(in the rows, 128 means zero)
The rows of T fall into 3 groups, which share some directions, and each row is roughly a mix of its group's hidden directions.
T (149 x 15):
[[153 143 142 101 119 163 119 167 111 128  88 154 143 138 107]
 [ 93 145 138 131 149 110 128 145 154 146 117 129  97 165 171]
 [124  80 111 105 112 118 126 173 110 105 120 136 120  95 147]
 [142 139 164 135 113 124 126  90 157 146 168 128 136 142  87]
 [150  93 100  94 138 133  77 133 123 108 152 128 117 146 134]
 [106 163  92 148 125 121 142 157 143 152  97 115 117 158 152]
 [ 89 165 160 115 139 109 113 124 129 168 105 138 125 122  98]
 [119 102  97 130 149 138 108 139 157  93 114 113 104 100  91]
 [154 103 120 132  90 111 174 129 110 159 114 132 155 133 148]
 [155 100 154 112 128 107 154 153 112 113 117  99 111 133 173]
 [131 118 149 120 135 116 154 160  98 182  91 120 127 123 145]
 [105 140 115 113 121 149 138 105 135 121 153 158 133 179 167]
 [150 145 138 151 110 148 103 148 112 151 104 116 120  79  99]
 [ 93 139  83 111 125 123 122 112 144 119 155 176 134 149 132]
 [132 105 141 136 116  99 136 127 161  70 136 148 141  98 117]
 [ 99  86 104 114 113 146 108 134 147  93 132 154 145 159 134]
 [ 86 123 119 132 130  95 155 147  98 146 111 104 100 127 160]
 [154 105 124  79 128 114 114 124 112 100 153 108 130 114 169]
 [110 135 140 113 120 142 148 115 103 131 127 150 155 164 184]
 [138 125 124 115 132 128 125 101 163 103 181 145 132 172 136]
 [ 82 142 105 138 147  75 150 132 127 127  96 127 143 129 118]
 [133 102 123 122 134 103 117 161 106 124 109  93  90  94 102]
 [ 91 139 167 146 107 129 113  97 150 135 154 153 125 162 123]
 [152 116 149 147 115 111 150 131 119  80 132  77 122 115 114]
 [ 86 150 148 139 125 134 109  91 173 121 142 127 124 157 114]
 [140 109  89 132 110 150 121 147 135 101 138 160 141 162 166]
 [121  83 112 130 122 158 121 124 160  86 146 116  97 113 141]
 [167  82 125 112 144  96 141 129 134  97 126  92 134 117 119]
 [ 85 154 113 128 142 134 156  92 108 145 138 148 163 145 117]
 [161 110  96 130 156 137 101 160 119 163 112 147 118 106 144]
 [ 60 149 123 153 125 142 138 128 131 135 117 121  90 130 144]
 [125  79 117 112 145 118 122 151 110 159 141 117 116 144 175]
 [143 137 125 145  90 120 178 113 116 136 176 143 145 125 139]
 [117 116 141 121 147 114  78 113 144 101 138 174 125 159 119]
 [119 134 131 118 167 133  96 104 156 167 117 112  94 102 135]
 [126 135 167 113 137 105 122 119 111 143 117 118 158 136  67]
 [141 109 105 118 125 125 119 166 106 103  91 101 108  93 108]
 [107 146 149 105 121 150 124  92 118 103 162 112 115 146 170]
 [ 99 108 134 136 149  93 161 144 133 123 106 101  98 101 101]
 [ 85 118 118 125 108 114 147 108 145  91 163 119 144 147 159]
 [174 129 142 118  97 121 168 130 118 102 167 123 126 137 153]
 [183 138 130 147 134 126 164 122  98 159 125 103 138 116 144]
 [148 101 121 133 127 134  93 148 146  79 151 110 116 127 165]
 [ 83 118 146 112 114  85 125 136 131  94 126 109 113  97 108]
 [133  71  94 102 121 122 131 145 100 104 131 106 149 115 119]
 [119 166 123 127 142 141 120  97 143 170 132 162 141 163 108]
 [178  92  99 139 125 156 141 118 134 128 157 123 127 124 163]
 [119 123 160 149 110 146  98 116 119 105 152 131 103 163 168]
 [ 91 135 106 131 154  90 144 153 140 146  90 129 118 129  97]
 [ 80 138 100 135 123 154 108 104 145 110 157 153 131 145 155]
 [164  96 116  99 143 120 168 139 105 159 117 123 149 105 125]
 [188 137 141 137 148 129 134 142  98 164 111 105 129 110 138]
 [121 108 156 121 114 108 121 159 133 102 102 101  92  93 108]
 [112 125 127 162  89 134 146 130 140  70 119 137 134 151 148]
 [131 109 104 116 125 149 136 142 107 155 146 100 118 113 188]
 [165 131  69 132 116 119 112 144 144  92 146 124 141 127 145]
 [ 72 148 119 125 127 137 147  96 135 139 118 154 146 157 101]
 [117 105 140 104 114 137 136 112 129  90 163 123 122 120 185]
 [154 114 146 130 138 114 110 162 112 140  84  92 128 100 105]
 [123 113 150 124 133 119 108 142 129  67 146  98 112 107  99]
 [154 150 102 135 141 154 110 126 136 143 120 161 147 183 140]
 [153  88 114 132 106 122 147 157 114  89 135 108 117 101 156]
 [186 140 126 103 151 126 136 127  98 156 101 133 142 127 105]
 [142 156 137 154 118 103  93 103 144 112 160 124 142 112  88]
 [ 77 119 133 115 106 100 131 155 113  80 136 133 129 108 123]
 [191 117 158 115 121 124 136 122 101 125 130 113 135  93 109]
 [141 148 121 131 127 142 106 104 167 125 171 153 143 170 133]
 [127 145 118 141  77 143 125 131 135  85 140  99 125 105 160]
 [ 90 130 140 114 122 130 122 135  77 158 111 126 113 149 168]
 [151 127 114 112 112 123 158  93  99 122 151 113 176 127 103]
 [133 112 131 104 122 133 168 110  89 110 138 105 144 165 159]
 [109 167 128 119 158 117 110  81 140 116 163 134 140 133 100]
 [108 139 170 139 145 122 121 162 124 166  90 119 114 122 101]
 [125 160 126 150 125 150 153  89 133 155 143 146 157 168 125]
 [109 128 110 101 150 102 145 113 146 138 143 177 144 161 106]
 [118 139 101 133 133 148  94  97 156 121 163 165 152 147 137]
 [ 90 147 142 133 137 136 134 117 127 154  78 131 123 121  80]
 [109 158 157 127 141 134 136 113 117 189 102 136 139 129 103]
 [139 116 132 152 117 122 120 147 114 112 119  73  96  84 128]
 [162  97 109 101 147 137 101 164 119 150 102 141 110 105 132]
 [161 100 128 108 135  85 135 129 140 166 132 160 159 121 116]
 [139 141 178 140 104 111  94 144 149 133 165 121 119 116 152]
 [101 150 105 131 101 146 129 148 146 110 126 183 112 155 129]
 [162 125 170 118 120 105 125 153 113 154 119 116 115  93  95]
 [136 136 108 123 139 140  87 106 162 140 161 165 139 148 102]
 [122 146 158 132 110 144  93 142 171 158 112 155 102 146 125]
 [129  98 116 122 123 159 136 127 122 153 112 167 150 103  79]
 [140  95 113  83 133 158 131 140 135  82 137 144 109 151 126]
 [132 145 146  87 176  85 134 129 155 136 119 138 115 132 145]
 [138 133 144 124 155 105 171 135 111 166 109 112 125 170 144]
 [147  91  97 109 149 126  99 135 131  75 151 117 123 121 124]
 [155 116 154 131 110 137 136 150  94 138 105  98 108  81 118]
 [107 159 163 135 122 121 157 121 112 175  93 126 134 124 104]
 [134 149 125 174 107 128 124 139 132 128 117  75 102  95 130]
 [144 129 164 126 165  95 138 130 114 146 104 130 122 172 100]
 [ 88 122 100 127 114 157 132  94 131 115 163 152 150 145 151]
 [146 139 135 113 149  79 118 148 146 144 139  98 108 117 170]
 [178  87 105 134 117 127 138 144 116  88 128 107 140 138 146]
 [ 97 148 114 141 129 108 139  84 158  90 154 135 135 143 109]
 [146 128  90 127 129 138 107 168 129 107  88 122 120  88 111]
 [108 110  91 155 106 172 127 129 117 158 130 158 142 147 143]
 [139 119 131 123 121 142 149 109 107 130 132 150 179 125 184]
 [153  97 122 119  94 134 148 150 114 142  90 138 153 116  90]
 [ 87 130 144 108 139 148 138 130 138 109 128 140 114 188 153]
 [ 87 157 133 158 142 122 115 108 161 141 146 158 122 161 134]
 [146 157 151 128  94 133 118 123 111  84 146 104 129 165 151]
 [149 106 164  92 138 102 161 135 119 118 147 143 148 161 145]
 [169 158 159 126 112  97 156 139 116 144 109 122 159 141 110]
 [159  99 145 125 129 123 127 153 124 109 110  91  92  86 114]
 [154 130 109 135 150 126 109 173 114 154  92 103 107 105 111]
 [150 152 164 143 133 148 124  96 151 163 133 125 132 152  88]
 [146 134 141 118 134 147 127 129 100 195 104 136 126 148 103]
 [174  83 137 126 133 122  97 137 132 109 123  93 151 144 145]
 [ 77 112 118 128 147 103 135 117 160 137 143 163 141 162 130]
 [119 157 176 147 127 133 121 123 136 131  99 139 109 148  78]
 [102  97 131  89 142 104 157 143  93 117 101 117 110 145 139]
 [143 133  96 130 100 145 146 133 128  82 106 127 153  91 102]
 [131 143 157 122 150 134  69 143 158 145 120 124  94 117 130]
 [125 163 160 148 115 139 114 105 172 157 157 137 103 133 131]
 [125 136 141 158 125 152 144 111 133 140  85 116 143  77 101]
 [193  89 137 118 129 140 140 140 128 137 136 118 146 109 154]
 [152 139 160 141 128 115 124 132 129 134  95 140 131 129  61]
 [136 124 164 128 132  82 187 131 122 156 135 128 130 121 120]
 [136 107 182 124 131 121  97 147 145 109 124 132  87 100 132]
 [ 98 142 165 133 137 131 157 133 123 166  84 133 121 121  95]
 [152 142 126 143 125 136 152 149  98 146  78 108 131 143  89]
 [164 111 112 130 126 104 113 111 146  83 171 103 135 132 136]
 [ 77 173 137 128 123 127 132 107 130 125 124 158 132 167 110]
 [100 170 127 158 107 166 117  99 122 143 137 128 131 148  99]
 [104 161 145 163 103 122 150 104 136  99 164 127 111 107 117]
 [143 149 104 131 151 135 169 143 116 180  92 128 134 136 129]
 [136 111  80  89 140 146 106 119  92 100 130 124 150 132 117]
 [130 119 177 135 121 126 128 136 111 142 170 115 110 139 178]
 [117 116 155  90 141 113 176 134 110 149  99 145 130 155 115]
 [124 101 114 127 125 150  83 136 161 109 139 139 129 152 174]
 [113 177 143 135 127 121 143 102 121 176 155 152 147 134 123]
 [119 151 168 138 126 117 135 112 133 113 103 116 131 117  65]
 [118  96 136  92 170 103 132 129 142 123 130 161 122 149 164]
 [102 133  92 119 127 164  94 108 136 118 146 154 127 160 156]
 [110 113 115 119 133 162 105 141 148 155  77 155 121 153 139]
 [144 120  96 127 156 149 124 135  94 135 130 125 119 156 185]
 [147 109 131 127 114 150 150 114  99 119 109 143 158 126  69]
 [105 164 164 149 101 106 150 124  93 130 119  99 119 133 146]
 [ 98 117 154 133 107 114 113 134 145  86 147  92 111  99 106]
 [144 122 135 138 102 111 188 133  90 150 116 117 142 106 132]
 [ 99 126 146 103 138  81 121 129 117 111 125 105 120  92  90]
 [146 116 118 118 115 142 106 139 131  71 111 134 129  82 103]
 [129 162 152 143 122 133 156 104 127 182 102 133 140 148 106]
 [ 61 142 136 143 134 126 147 114 124 160 122 135  94 124 120]]

Here is one row of each group, with its name. Which group are the others in?
[119 146 158 126 138 119 141 130 119 166  81 111 106 103  95] : F
[170 129 146 121 129 128 139 134 134 119 131 116 120  55 125] : C
[118 137 127 119 136  92 126  95 149  83 152 135 140 153  90] : X

[ 64 121 111 103 134 135  99 129 151 134 116 162 116 128 133] : F
[ 84 139 141 127 151 142 120  82 146 135 171 122 122 108 116] : F
[ 94 155 133 126 143 130 119 117 131 152  81 149 149 141  86] : X
[123 143 183 123 104 137 170 106 138 120 132 114 124  99 107] : C
[107 134  90 164 123 105 154 136 127 137 122 121 120  72 132] : X
[105 167 143 144 110 129 164 127 104 149 107 148 158 157 114] : F
[145  86 137 100 154 123 112 159 122 135  92 161 111 141 140] : C
[138 154 151 132 124 149 105  99 144 148 155 172 154 135 101] : X
[137 115  99 118 120 121 120 124  91 170 138 129 135 133 185] : X
[152 127 167 146  89 117 160 145 127 141 130 111 101  91 126] : F
[102 158 146 136 133 133 173  99 124 131 136 120 129 176 154] : C
